In the rows, zero is written as 128.
A: a few groups of rows, each row roughly a mix of its group's hidden directions:
A (121 x 20):
[[155  97  99  93 107 108 139  81 154  96  99 132 113 110 132 135 129 163
   92 121]
 [145 127 110 131 120 120 153  95 133  72 113  88 130 104 146 144 110 186
  111 124]
 [184 148  91 117 106  85 130 108 128 137 106 145 138  79 117  97 129 129
  129 148]
 [170 130 101 102 118 117 117 104 123 104  75 134  99  93 102 130 132 158
  126 166]
 [125 118 158 109 135 141 112 123  97 145 157 119  86 178  98 123  85  95
  147 138]
 [122 124 137 127 106 106  94  98 150 136 161 167 103 164 104  88 120 120
  168 152]
 [130 141 144 127 133 137 154 118  92 111  81  84  93 139 165 160  89 132
  124 114]
 [102 126 131 113 137 169  80 159 105 148  91 129  87 142  87 145 124 111
  140 136]
 [131  98 142 119 152 143 168 141 129 132 131 110 137 106 141 181 149 128
   67  99]
 [139 141 143  97 155 161 119 187 111 139 114 153 126 117 108 151 164 107
  130 170]
 [162  91 104 124 142 121 131 112 108 146 164 122 162 130  68  89 124 114
  108 131]
 [144 146 131 120 114 108  91 129 133 160 138 178 110 131  92  93 134 102
  165 166]
 [145 139 121 106 113 116  89 113 110 148 127 142  87 144  90  96 104 105
  167 169]
 [102  89 153 127 138 134 141 129 134 173 133 139 116 154 140 152 136  87
   90  77]
 [141 123 121 122 151 154 151 120  90  71  98  79 131 143 133 136 112 165
  128 150]
 [146 132 138 126 108  92 105 100 136 165 128 181  96 144 106  92 126 100
  155 148]
 [168 141 105 132 135 116 113 121  97 132 129 126 135 112  80  88 131 126
  160 187]
 [140 146 120 158 126 126 100 148 125 148  94 182 160 125  87  81 140 124
  144 118]
 [193 140 143 130 149 121 164 134  96 122  75 152 139 104 111 130 136 135
  106 139]
 [106 128  82  95 109 121 136 113 138 100 114  90 137 142 200 117 129 129
  140 136]
 [170 121 116 140 158 126 142 146  96 156 144 129 170  98  78 109 150 110
  113 148]
 [110 128 152 108 130 144  96 155 146 144 111 192 103 155 118 130 165 108
  149 155]
 [140  97 110 102 105  97 147  70 165  94 121 133 114 131 160 128 137 159
  108 129]
 [107 100 159 134 140 140 157 132 140 141 108 137 122 140 157 171 140 120
   80  72]
 [100  91 148 146 129 133 144 119 152 144 135 132 132 137 137 156 128 127
   79  56]
 [ 87 116 129 131 124 146 141 140 162 107 141 104 142 116 166 171 133 153
   94  79]
 [109 151 117 132 103 130  81 115 150  92 123 131  96 127 114 119 119 170
  176 164]
 [143 117  79  78 134 132 131 140  99 137 149  97 161 142 133  91 123  88
  131 152]
 [136 117 141 106 155 159 150 161 102 134  76 121 120 117 133 176 141 118
   85 110]
 [146 109 150 113 143 127 184 121 106 126 127 115 144 160 164 135 103 107
   89  85]
 [168 141  93  71 118 124 133 155 133 116 162 133 175  99 120 105 121 121
  113 139]
 [177 140 106 110 119 107 135 101 124  98  93 124 107  84 118 134 132 164
  128 173]
 [ 79  94 148 146 150 148 143 140 138 149 175 106 140 149 147 156 148 109
  106  98]
 [110 100 137 145 152 150 167 126 113 104 135  93 164 168 153 130 114 136
  102  83]
 [157 115 168 136 133 112 126 107 108 169 137 163  95 151  79 115 104  96
  125 122]
 [102  97 124 106 139 146 126 162 150 159 179 136 160 126 123 141 158  97
   93 103]
 [ 76 101 159 133 136 145 132 133 137 152 158 118 113 172 155 153 124  98
  116  88]
 [136 132 155 112 143 150 155 154 134 104  89 138 117 103 149 188 149 151
   92 120]
 [127 120 171 137 154 143 128 154 100 184 146 138 106 137  95 152 126  80
  117 118]
 [123  81 145 147 152 127 159 121 127 161 170 125 156 145 119 131 141 101
   86  89]
 [ 92 143 110 141 102 126  91 118 135 122 157 114 134 165 131  82  88 126
  174 118]
 [122 150  92 105 103 126  81 119 131 106 120 119 104 128 118 103 116 143
  178 178]
 [ 93  94 115 101 120 129 122 130 154 155 195 118 144 150 141 123 129  92
  109 100]
 [ 70 128 136 131 140 170 105 172 118 144 147 114 141 172 137 127 121  98
  144 105]
 [157 119  94  92 124 109 168 111 105 128  95 103 145 134 178 112 116 102
  104 115]
 [128 103 155 149 136 108 133 115 125 199 138 157 106 135 112 132 145  77
  112 110]
 [113 100 116 161 125 107 139 103 139 156 191 108 163 134 124 102 121 113
  114  91]
 [ 66 112 140 136 126 155 107 156 160 140 157 144 146 163 139 131 137 116
  122  81]
 [135 156 110 125 114 125  95 119 124  93 130 127 119 136 109  92 114 154
  184 183]
 [109 125 159 148 146 149  95 157 124 166 171 145 114 128  70 139 140 108
  141 142]
 [ 96 106 146 138 135 133 167 116 138 120 129 101 129 151 188 161 128 129
   99  83]
 [169 118 119  95 125 108 150  93 130 100  96 126  93 102 138 151 145 154
  115 174]
 [114 159 115  95 129 157 136 163 111  91 100  85 129 127 179 155 112 136
  137 136]
 [ 81 117 136 120 112 139  78 128 139 168 131 139  78 158 114 134 114  96
  144 111]
 [166 133 153 130 144 130 170 127 112 106  66 136 118 107 141 165 132 152
   95 118]
 [ 97  85 126 116 126 131 123 133 173 152 178 150 148 133 127 136 163 112
   94  98]
 [129 143  95 120 108 118 101 107 121 103 132 121 134 159 125  69 102 135
  179 160]
 [126 139 139 142 139 162 108 140 116  91  96 108 100 104  87 166 118 180
  131 141]
 [155 117 165 119 158 131 168 136 116 137 117 133 103 102 134 185 163 123
   95 151]
 [136  92 131 130 135 126 160 115 137 137 103 128 135 111 135 160 137 133
   63  70]
 [103  98 140 120 155 159 149 156 109 155 117 113 140 154 146 153 136  91
   90  84]
 [179 158 116 117 105 100 145 122 145  93 114 162 165 101 133  99 111 159
  120 116]
 [100 121 104 134  95 112 118 111 181 113 178 125 158 120 145 113 118 151
  119  88]
 [155 147  79  94 124 135 122 157 129 106  87 134 162  82 128 120 154 144
  121 152]
 [197 134 111 119 134 111 151 121 113 110  97 146 152  87  98 113 136 150
  107 147]
 [145 156 112 108 110 119  84 132 127 130 131 156 113 126  92  91 122 123
  174 179]
 [116  98 155 147 140 116 171 114 134 159 130 130 132 143 167 150 141 101
   88  79]
 [133 134 116 130 153 165 121 177  91 144  69 120 145 106 100 143 135 118
  106 109]
 [120 149 131 124 134 140  89 150 106 149 126 146 111 152 102 101 135  99
  181 179]
 [156 151 112 111 131 135 118 126 105  85 100 110 110 111 113 127 125 162
  158 192]
 [ 94 116 107 126 123 127  87 135 147 162 179 136 130 137 109 104 159  99
  159 161]
 [129 132 116 139 123 115 129  86  87 128 123  71  96 153 136 110  81 119
  158 143]
 [152 135 128 153 122 104 165 118 142 126 133 115 151  69 141 154 125 152
   85  88]
 [ 69 126 143 149 141 165  94 156 134 138 156 100 102 126 114 170 141 131
  145 138]
 [174 141 111  97 148 144 140 148  88 109  91 103 125  90 108 148 130 138
  116 168]
 [159  93  97 101 107  94 130  64 149 107 118 135 107 122 117 112 131 153
  113 146]
 [126  96 134 120 123 122 156  81 149  86 120 106 101 131 155 164 125 171
   98 116]
 [118 109 124 117 120 123 158 108 159  99 127 103 123 105 173 174 136 160
   87 101]
 [123 113 150 133 153 141 155 166 129 161 170 135 168 123 132 146 149  95
   91  95]
 [116 134 110 104 139 166 101 142  87 106  87  87  98 147 114 135 107 133
  153 159]
 [165 125 107 103 111  94 133  77 132  98 150 115 108 122 126 108 115 149
  147 180]
 [ 83  99 123 156 123 124 122 108 133 164 165 102 133 163 139 114 111  98
  124  80]
 [159 118 114 105 127 107 182 114 123 119 110 127 166 139 181 111 123 114
   95  99]
 [116 138 144 132 154 157 105 185 116 162 138 155 142 128  96 129 166  97
  144 155]
 [146 123 157 138 160 155 126 158  87 159 138 120 120 116  64 151 116 109
  109 124]
 [ 84 111 138 162 144 141 139 151 151 155 147 121 147 109 151 166 177 121
  103 102]
 [151 136 107 102 129 130 134 108 115  70 105 102 114 128 138 125 127 165
  150 188]
 [ 89 118 142 139 161 171 108 171 103 163 120 112 113 135 109 161 156  99
  131 138]
 [120 127 167 166 147 124 151 137 103 176 166 119 139 151 130 125 110  83
  124  93]
 [ 96  83 110  86 120 133 119 129 160 151 181 125 135 144 137 134 141  98
   98 105]
 [130 169 120 134 109 130  84 143 147 104 114 156 118  97 102 120 137 164
  169 168]
 [ 80 127 109 111 105 127 113 111 159  97 149 109 120 166 183 117 126 138
  161 141]
 [112  94 164 149 156 141 134 138 117 175 174 129 126 147  96 144 135  92
  106 106]
 [157 158 107 126 121 117 109 118 106 103 122 125 128 130 106  84 112 143
  178 185]
 [179 133 144 173 132  88 161  87 108 132 143 133 146 123 105  93 104 135
  129 123]
 [147 137  79  95 115 132 101 117 111  93 122 100 130 125 103  94 102 148
  156 169]
 [121 165 140 140 136 153 111 148 106 101  74 114  93 117 127 156 126 156
  161 163]
 [130 116 148 154 135 118 102 129 132 185 154 167 113 120  70 120 150  99
  133 137]
 [146 152 116 110 102 106  89 112 131 132 119 161  98 134 105  90 116 121
  174 172]
 [133 153 141 145 152 143 146 142  96 108 144  69 116  98 132 167 124 146
  144 171]
 [124 136 150 164 116 101 123 133 151 182 169 168 144 115 114 114 130  99
  123  90]
 [ 62 112 138 141 117 134 107 123 154 150 172 119 115 168 153 130 123 106
  142  99]
 [125 100 126 120 132 123 165 129 145 145 123 125 148 111 164 158 146 116
   69  74]
 [101 101 123 128 143 143 166 127 125 115 130  78 147 139 179 158 130 129
   93  90]
 [199 141 130 120 139 109 176 112  94 107 100 117 138 102 128 127 109 142
  108 140]
 [156 156  97 127 111 113  92 129 133 126 103 154 127  87  88 102 140 147
  154 169]
 [ 98  96 147 112 138 140 153 135 153 132 175 110 126 129 160 178 146 120
   89 105]
 [115 100 148 113 142 142 153 142 151 134 119 137 120 110 149 188 165 129
   76 102]
 [173 143 144 173 146 111 158 120  79 152 128 110 146 112  99 112  96 115
  122 112]
 [179 142 111 129 119 100 144  89 121  87 112 117 123  98 121 115 117 172
  138 167]
 [131 104  93 101 113 121 150 104 157  89 103 113 141 110 165 143 137 164
   88 105]
 [ 68 134 132 131 132 162  85 155 132 133 156  99  97 137 123 155 134 125
  162 153]
 [117 121 161 157 150 138 159 148 113 162 141 107 136 117 138 167 122 105
   90  76]
 [ 94  98 128 116 144 150 135 156 128 165 172 104 148 138 136 149 136  87
   96  93]
 [124  82 142 131 139 121 162 113 137 154 132 147 148 158 144 127 141 102
   81  74]
 [170 142 144 148 132 101 172 112 125 126 131 111 123  66 137 167 129 149
   98 126]
 [ 99 114 116 115 104 111 114 118 170 138 205 135 148 148 143 102 123 112
  134 113]
 [159 152 133 109 110 107  99 121 120 148 120 172  99 137  97  91 112 105
  164 164]
 [147 152 112 107 141 160 121 177 111 107  78 124 142  83 110 154 139 150
  113 138]
 [143 127 105  72 123 143  94 153 144 118 109 168 121 112  99 126 162 132
  131 174]
 [ 90 145 141 161 129 131 110 130 106 156 157 103 118 170 137 106 100  94
  175 128]]

which group is each row in? (one row of each group first):
[136 112 123  98 139 143 165 120  95  98 122  75 136 158 159 136  87 127
 104 105]
P
[154 139 164 159 162 146 134 133  71 128 113 112 107 136  79 135 108 131
 144 155]
E
[164 154 103 151 115 103 119 100  99 119 106 120 136 124 105  74  94 139
 163 145]
F

[142 118 103 116 117 110 161 116 166  93 131 135 172 102 167 128 153 160
  95 112]
E
[112  85 118 128 159 149 112 134 115 162 146 110 113 120  84 149 175 108
 119 166]
F
[144 140 106 133 144 130 166 137  83 120 129  76 177 138 159 102 103 112
 128 118]
E
[132 114 159 141 165 149 149 166 105 167 153 128 149 120 102 154 140  96
  92 103]
P
[124 157 114 129 121 138  83 143 123 110 131 145 134 145  95  84 122 138
 184 171]
E
[141 151 129 138 105  93 106 125 160 151 162 184 138 114 113  90 145 116
 157 151]
E
[ 81  83 101 128 140 148 130 121 134 125 178  72 149 150 142 133 139 125
 116 118]
P
[117 114 160 138 155 148 136 164 110 183 126 142 129 132 116 155 144  82
  98  96]
E
[135 153 155 157 125 124 159 112 119  94  80 111 110 123 166 156  99 164
 123 102]
F
[175 132 119 149 130  99 140 109  87 170 110 129 138 120  97  90  99  96
 121 110]
E
[ 90 121 113  90  93 127  97 134 186 121 160 159 135 147 151 117 129 126
 128 103]
F
